One turn sends every row of this set to another row. A few are shown first. Where does it send the rows asked after them?
sil: [-32 -24   5   2  30  22 -27 -35  45  29   5 -34 -17 -14  25]
nit: [-10  -8 -28  11  48 -21 -60 -36  45 -14 -19 -13  12   5  -4]
gezef: [ -5   6 -14  13  66 -38 -26 -38  26   4   8  -2  17  12 -13]
Mabun: [-11  -8 -46 -33  26 -13 -14 -31  60  12 -27 -26  10   6 -16]
nosuf: [-24  -1  26  11  47   4 -54 -30  17   3  18 -35   2  14 -14]
Nuv: [-11  -8 -28 -31  54 -19 -30 -46  35 -21  -9 -17  15   7 -41]
fup: [ -8  -1 -19 -20  59  -9 -37 -39  30 -22  -2 -21  25   6 -37]
fari: [-12 -13 -37   0  44 -31 -53 -42  50  -7 -27  -7   3   7  -4]
zesik: [-43 -10   7  16  29   7   1 -48  23  27  26 -42 -10 -11  -3]
Mimep: [-23  -8  26  12  45   5 -60 -29  22  -4  15 -35  -2  12 -13]
vez: [-13 -13 -39  10   9 -36   3 -51  46  12 -22 -30  -8   6 -18]
Rabe: [-24  -5  16  -9   4   2 -15 -17   4  17  21 -38 -16  12 -30]
ruraz: [  3 -24 -23 -25  45 -35  12 -28  55   0   0  -8  -1   2 -26]
vad: [-31 -11  13 -18  16   9 -23 -25   5  12  17 -45 -29  13 -35]
neka: [-27 -31  10  -1   9   5 -49 -17  28   5  -1 -36 -46   6  -8]
pel: [-17 -14 -42  13  19 -47  -3 -39  54   6 -16 -19   0   4 -17]
nuzog: [ -8   3 -24   1  61 -47 -16 -46  28   8   1   1  10  14 -18]
zudi: [-19 -31  15  -7  -3   8 -41 -10  26  -4   5 -34 -31   3 -16]
kaz: [-22 -11  17   2  24  -9 -25 -17  13  38  17 -22 -40  17  -1]
Lokad: [  9 -33 -16 -20  35 -33  16 -39  51  -1  -5 -14 -16   1 -23]
fuluz: [  0 -13 -36 -39  25  -7  -6 -38  54  21 -28 -27  -3   8  -9]
vezir: [-21  -5  27  13  49   2 -58 -27  21   4  16 -31  -2  14  -6]
vuna: [-32 -37  14  -7  31  22 -12 -40  38  -6  20 -42 -18 -21 -11]
Veg: [-15 -12  17   3   8  -5 -31  -7  19  35  11 -19 -29  13   8]
Pupo: [-50 -16 -35 -32  24  -9   2 -35  34   4  15  -5 -11 -26  -2]
Taguf: [-52 -20 -39 -21  17 -11  -7 -35  40   0   8  -4 -14 -27   4]
zif: [-48 -19 -34 -20  25 -17   1 -35  36   7  16   2 -16 -26   7]

Taguf goes to zif
zudi goes to Veg
Now these:
sil goes to zesik
Lokad goes to fuluz
fup goes to nit
Nuv goes to fari
kaz goes to vad
ruraz goes to Mabun
vezir goes to nosuf

